Each path below is one point turned by a fixed rotation once a step. After each direction that follows a path, write how fast that rotation turns it, in degrees a step (0 if it stays still).
Each turn is a multiple of 5 degrees from 10 to 175, or 0.
Each row of a path follows its step; steps can be skipped.
Rotation 1:
step 1: [  7  -2   9 -19  20   5   5  25 -13 -13   5  -1  15  12  -9  -1  -8  -2
   5  12 -13  -7   5  -1   6   9 -16  -5  -9   9  20  -5  -8  -5 -11  -9
  13   3  -9 -11  21   6  -3   6]
step 5: [  4 -12 -10 -15  14   1  11  23   6   4  26   5   6   6   5   9 -16 -12
   1   2  -4 -16   4 -15  -3  -9 -16   4   0  -2  -3   0 -25  -2 -17  16
   8  12   7   5  -3  -5  -4   3]
step 7: [  4  15   9  17  10  -6   5   2  -4  -2 -11 -17   6  -1   7 -13  -5  23
   7   1 -14  -4  10 -11  15   2  -3  -5  -2 -11  14  -4   0 -26  -5 -12
 -13 -17  -3 -17  -4  16   9  10]
step 9: [ 11 -25  11   2  -4  -9   4  -1  11   7   7  -1  13  -9   3   4   1 -12
  -8  -4   2  -2  15  -3   0  -8   9   2  14   3  -1  -9 -33   8 -10   9
   0  -3  16   5  27 -11 -14   5]
step 11: [-14  15 -18   8   6  -6   6  -2   1   3   1  -9  -9   3   6 -15  -2  -5
  -1   2 -12   2   8 -20   4  -8 -12  -4   3 -12  19   6 -10 -12  -3   1
  10  18  18  -7 -24  24   3  10]
step 14: [ -3  18 -23 -15   0  -4   3  16   1  -7  15   0   9  -7  13 -12 -13   3
   2  -6   3  -7   4  11  -8  -6   3   7   3  -1   4  -8  -3  -2  26  24
  13  16 -16  -4 -11   4  12   5]
step 16: [ 20   7  -2   7   0   8  -1   5   0   6  -5  -9  25   0  -6  17   7   6
   8   0   7 -11 -10 -12  10   4  -3  -5  -6 -12   5  -8  12 -13  -9 -12
 -16  -7 -17  -2  -8  -8 -33 -13]
step 18: [ -6  11  -1  -9   8  -9  17  14  17 -15  -8   5   4  -5  18 -12   1 -21
   3   6   3  -6   9   1  -2 -11  22   2  16  16   6  -4  -2   3  14   5
  12 -16 -14  -6  16  -8   3  13]
step 24: [  1  14   1  11  -2   3  11 -12   5  -6   1  20  22 -15   3 -18  -8 -21
  10  10   1 -21  -1   8  -1  -4   7  -3  -9  -5 -14  -8 -16  -4   7 -20
 -10  -7   6  11   2  15  -1  10]
Speeds:
[-1  5 -3  3 -4 -2 -2 -5 -7 -5  1  1 -3 -3 -2  5  1 -7  4  1  3  1 -1  2
  2  0  4  2  2  3 -5  5 -5 -3 -4 -4  4  1 -7 -5 -1 -1  0 -2]
10
[ 6  0 -6  2  1  4 -3 -5 -7 -1  4 -2  5  4 -1  2  7  7  0 -2  3  6  2  3
  3 -1  3 -3 -3 -5  2 -2 -1 -3  3  1 -2 -4  2  0  3 -3  3  3]
110
[ 4 -4 -2  0 -3 -1  4 -1  2  3  4  2  2  3 -9  1  2  3  1  5  1 -3 -3  1
 -1 -4 -6 -5 -2  2 -4 -1 -4  2 -4 -2 -2  5  0 -1  5 -4 -9 -3]
100
[ 4  5 -2  2  3  4  6  4  4 -1 -2  1 -1 -4 -1  3 -4  1  6  1  0  3 -8  3
  2  6 -5 -1 -1  1  1 -2  1 -3 -6 -5 -2 -9  1  1  1 -2  3  2]
125
Rotation 2:
step 2: [  5  -6 -17  12   9  10 -27   0 -11  11  10  -8  17  20  -3  -4   4  -9
  -6  -1  16  -8  17  -8  -7   9  -9  -1   4  -8  14  11 -12  26   9  -8
  13  -2 -11 -24  24  -6   5  -2]
step 9: [ -2 -12  -1  -8   1  17 -12  -1 -23  22  -8  -5 -19  19 -26   5  -1 -24
  -4 -11   7   3  -2   5 -11   7 -12 -11  20   0   7  -3  -4   7  -5  -4
   1   2 -12  23  -5  26  12   1]
step 10: [  0 -15  -8   4   9  31  15 -15 -15  29   2 -18   0   6  -8  -6  -8 -11
   3   1   2  -1  -3  11  -3  20   5   4   4   9 -19   2 -14   7  20 -11
   3   9 -10  17   0  -9   1  21]
step 11: [-13 -12  -3  -1  -4  14  13  13 -21  10  -1  -7  -2  15  -7  -5  13 -14
   2 -20   4 -10  10 -15 -12  17   5   2  22  20   6   3  -1  22   6 -25
   3   3   1   6  -7   2  25  -6]
step 17: [ 14  -1 -17  -1 -11  -6  -3  14 -17  16  18 -22  14   0 -29  -3  -2   5
  15 -10  15   1  12  -8  -2 -11  11 -15   1  -6  -9   0  -8  22   0  14
  -1  17 -19  -9 -15   3  -2   0]
step 18: [  3 -24  -2  -8  -3   9 -15   9  -5  -3  21 -29  -6   0 -22   2  22  -6
  -2 -10   6   4   5  -5   7  -6 -13  -3  16 -12   3  12   0   0  33   3
   4  -3 -25 -12   6  12   0   8]
step 22: [  2  -3  16  16   0   6   4  15  -8  36  -2   6   5  -1 -16 -17   0 -17
   7  -9  19   1  23   1   3 -17   8   2   5   9  -2  -5   9  24   0  -1
  -3   4  -1   8  14 -22  16  17]
step 23: [ -6 -14   1   7   7   0   7  17  11  15  19 -30   0   7  -9  -7   4 -26
 -10   7  24  -9   2   5  -2  -5  -5  -2  28  -1   1  -9   6   5 -11  -8
  25   1  13  -5  10   2  14  16]
step 24: [ 15  -4   8   9  19   4   2   5 -24  33  26   6  -9 -10  -8   1  -1 -14
   4 -10  21  -1 -12   3   9  -3  -2 -11   6  24   1  -3   6  -4  -8  -6
  12  -1 -12  -8  19  -3  13   8]
Speeds:
[ 1 -2 -2  3  2  3 -4 -5  7 -4 -1 -8  7  2  3  4 -1 -3 -1  4  4  2  0  1
 -5  0  2  0  3 -3  0  2 -2  1  0  3 -3  4 -1  1  2 -5 -5  9]
140
[ 3  5  4  0  2 -1  3  0  2 -1  5  5  2 -1 -4 -1  0 -2  2  2 -3  3  3 -2
 -2 -1 -2  5  3 -6 -1  3  9 -1 -5  3  1 -2  9  4  0 -4  3  5]
45
[ 1  1 -1  0  5  3  3  1  0 -3 -2  6  2  3 -4  1  6  2 -5 -7 -4 -4  1  3
 -6 -3  4  1  0  3 -3  0  0 -3 -1  2  3  5 -4 -3  4 -9  0 -3]
130
[ 0 -9  0 -4 -5  4  4 -2  2  3 -1 -4  5  4 -2 -1  2  4 -2  5 -2  0 -1  2
 10 -3  0  0 -1 -2 -5  6 -2 -2 -3  0  1 -2  4  0  2 -5  2 -2]
145
[  1  -2 -10   2   1  -1  -4   0   3  -4  -2   2   5  -4  -2  -5   2   2
   1  -4  -6   5  -2  -4   2   0  -1  -2  -2  -2   1   1   1   8   3   6
   5  -5  -1  -5  -1   2  -2   0]
25
Rotation 3:
step 1: [ 11  -2 -10 -16   0  -1  28  -2 -19  22  -7  15 -14   0  -2  20  10  -6
   9  -5  -3  -7  10  10  -4  13  10   7 -11 -19  -6  -3  -7   9   3  -9
   8 -17 -16   9   9   0  18  -2]
step 2: [ 14  -5   2  -6   3  -6  25   1  -2   6 -10 -15  -6  -5  -4   5  -7   9
  -7   9   8  16  27  -9  -6   9   3 -16 -25  -7  -3   4   5  12   6 -11
 -18   7 -20   5   9  17   6  10]
step 4: [  3  -8 -23 -14  -2   1   6  19  -6   2  -9   5  10   7 -23   7   5  22
   3  16  -6  -2  13   2  11  -9  -4  -8 -14  -3  -9  -1  -6  11 -22 -10
  12  13 -10  -2  13  24  -8  -9]
step 7: [  0  -3  -8  -8   7   4  13   3 -20  20   4  10   7  -7   0  -8  -4   5
  -9  -6   8  -7   4  21  20   2  -2 -13 -11 -23   0  -1  14   3  14 -24
  -1   4   5  15  25   2  21   4]
step 10: [ 18 -23 -11  -8  25   6  -9  -7  -5  11  -4   9  -5 -21   7  10  -7  20
   0   7  10 -10  21  -8   3  -3   1 -11  -4  14  -8  -2 -18   4 -11 -13
   4  11  -1  -1  18  14   2  -8]
step 11: [  2   1   1  -2   4   2   5 -10 -19  16 -11  12 -16  17  10  14  -8   2
  13  11  10   6  -1   8   6 -11  13 -35   0   0 -22 -11 -27 -10  -5  -5
   0  -4  -7  -1  -5  13  -7   2]
step 16: [ 10 -12 -17 -17   8   7  -1   3  -4  -6  -4  -2 -16   8  15  27  -1  13
   2   4  18   0   8   3   7   3 -17   5  -4 -19  -6   2 -18   5 -24 -21
   8  -6   1  -7  -2   9  18  -2]
step 20: [  3  -8   9 -17   6   6  13  -7  -6  18 -20  18 -14   1 -14 -18  -8  -7
   3 -16 -18  -3  13   4  11  19  -4  -6 -25   2 -11   9   2   6  -9 -16
  -7   9   1   1   2  17   6 -10]
step 21: [  2 -11 -14   6  27  -7   7   8  -6   2  -8 -12  -4  -1 -13  -6  -5  16
  21   9  -8  -6  12   0   0   6  -1  -6  -3   8  -7 -11  -8   0 -16 -23
   7   3 -18  15   8  31   7  -1]
Speeds:
[ 2 -2 -8  2  2  2  5 -1 -4 -4 -1  0  5  0  4 -6  2 -1 -3  0  4  2  2  9
 -2 -7  4 -2  4  7  0  4 -1 -4  1  0 -3  2  4  3  0  0 -1  2]
95
[ 3  5  1  0 -1 -5 -5 -1 -6 -3  0 -1  7  7 -5  4 -2  3  5  0  4  0  0  0
  0 -3 -1  1 -7  3  1  3  3  2  4  1 -1  2  1 -3  3  1  6  6]
145
[ -1  -1  -1  -3   0  -3  -1  -1  -4  -2   2  -6   1  -7  -1   0   3  -2
  -7   0   2  -2  -3  -3  -3  -1  -2   6  -4   7 -10   1  -2   4  -1  -5
   2  -3  -1  -4  -1   2  -1  -2]
170
[-3 -4  8  5  3 -1 -9 -4 -3  4  5  4  0 -3  0 -3 -1 -2  1  1  2 -5  0  2
  1  0 -1 -5  5  5 -6 -5 -4 -2  2  2  1  4  0  2  6 -1  2  2]
25
[12  0 -2 -3  0 -4  2 -1 -1  4  3  4 -5 -3 -1  0 -5  0 -1  0 -2 -4  2 -6
  1  3  5  2  1  3  0 -1 -3 -4  3  0 -5 -6  4  0 -1 -1 -1  6]
40
[ 4 -1 -1 -5 -5 -1  0  2 -3  6  1  3  5  2 -3  2 -1 -8  1  0 -5  1  2  2
 -3  0  2  2 -1 -3 -6  4  5  2 -4  3  3  5  3  4  5 -5 -6 -3]
135
Rotation 4:
step 2: [ -9 -12  -2  16  13   5  -6   2   4  -5   0 -10   5   9 -15  -7   9  -2
  -1   3 -24  -9  22  10   2  -9 -21  12 -10 -18   1   1 -11  16   7  29
   7   9  -6   2  -1   8  28   7]
step 3: [  5   8 -12   0   0   7   4  -5  14  -2  -2 -23  20  -1  17   9  -6 -19
 -15  -1  -9   1   2   6  32   0  -6   5   5  -8  10  14  22  -6   5  19
   1  18   4  28   1   2   5  -8]
step 5: [-16  17 -27  17   2  23 -10   5  11  -8  -5 -12  12   4   1 -14  -6  12
  -6 -11 -13  -3  12  -2  -1   2   1   7   3 -33  16   1   1  -3  22   1
   0  14   1   5  -5  16  -5  11]
step 6: [ -7 -12   0   6   2  -1   6  32  -1 -15   0 -15   3   7  14  -7  -2  -9
  -2  -8   5  15   4   1  21  19  -8  28  -2 -12  10  -9  -2  18  10   9
   1   6   4  13  13  -2  22 -13]
step 7: [  0 -13  -9   3  12   0  15  -4  13  13  -4 -17   0   6 -13   1  13   2
 -13  -6 -16  -2  12  14   4  13 -10 -14   4 -30   3   5   8   2   4   0
 -13  17  14   7 -18  11  25 -17]
step 12: [  7   2  -4   2  -5   0   7  11   4  -7  -1 -17  12   6   8   1   1 -17
   1  -5  -9  20  -9   8  14  -1 -18  19   9 -23  11  13  16   0  16  -3
  -5  28  13  24   6  10  15 -11]
step 15: [-14  -6  -5  14   3   6  16  19  14  -9  -4 -17  17  17  24  -1 -12  -9
  -6   6   0  11  14   9  21  19   9   8  -1  -8   6   7   8  25  -2  15
   9   1  -5  10  14 -11   6   2]
step 17: [ -2  17 -25  12   3  12 -13  17  15  -7  -4 -11  -1   1   3   4  19   5
   6 -18  -6   1  16   9  11   8 -10  25   2  -3  -2  12   1  10  26   3
  10   6   0   1  12   9  27   4]
step 19: [  4 -10  -2  10   4  17   0  11  22   6  -1 -15   3 -22   8   3   8  -7
  -5  -4  -8   5  25  25   4  11  -6 -10  12 -19   9   8   6   0   8  21
 -21  22  -1  -2  -3 -20   7  -3]
Speeds:
[  0   5  -1   0   6   0 -10   0   4   5  -5   2   1   0  -5  -2   3   0
  -1  -1   1   4   2  -7  -3  -2   1  -1  -1  -2   1  -6   1  -4   1   9
  -4  -3  -1   2   5  -3   1   3]
125
[ 0  8  3 -2  4 -4  0 -4  2 -3 -1  2 -1 -5 -4 -3 -2  1 -5  5 -4  5 -2  7
  0 -1 -6  2 -2  5  1  4 -5  3  2  2 -2  5 -3 -1  2 -2 -4 -2]
40
[-2 -5 -2 -1  4 -1 -5 -5 -3  4 -6 -3 -4  1 -1  2 -2 -7 -3  1  5  1  0  5
  2 -1  1  1 -7 -5 -1  4  5  4 -7 -3  0  2 -1  1  0 -4  1  0]
85
[-3  2 -3  0  4  3 -6  9 -1  1  0  1  0  3  6 -3 -7  7 -2  6 -2  2 -3  4
 -4  3  6  0  0 -2  4 -5 -2  3 -2 -5  3  1  2  0  0 -3 -4 -2]
70
[-3 -3 -1  6 -4 -2  3 -1  1  1 -1  0  5  5 -2 -5 -2  0  5  4  1  3 -2  1
 -5 -5 -3  5 -4 -1 -1 -2  6  4  5  2  5  2 -1  1  0  0 -6  7]
115
[-5  4 -3  5 -3 -2  3  0 -4 -6  0  0 -4  3 -4  1 -1 -4 -1  1  1  1  0 -8
  2  6  2 -4 -3 -6 -1 -1 -5  3  6 -5 -5  1 -4 -2  5 -3 -2  0]
70
[-6 -1  0  3  0 -1 -2 -1 -8 -3 -3  0  2  2 -4 -6 -1  4 -5  0 -4 -4 -3  0
  1 -4  0 -8  1  0 -1  3  6 -3 -1  2 -4  3  6 -2  1  7 -1 -5]
160
[-4 -2 -7 -1 -2  2 -5 -1  0 -4  2  8 -1 -6  2  3  1  1 -1 -3 -2 -8  4 -1
  1 -3 -6  1  0 -3 -2 -7 -1  2 -2  1  1  7 -3 -4 -4 -2 -3  2]
125
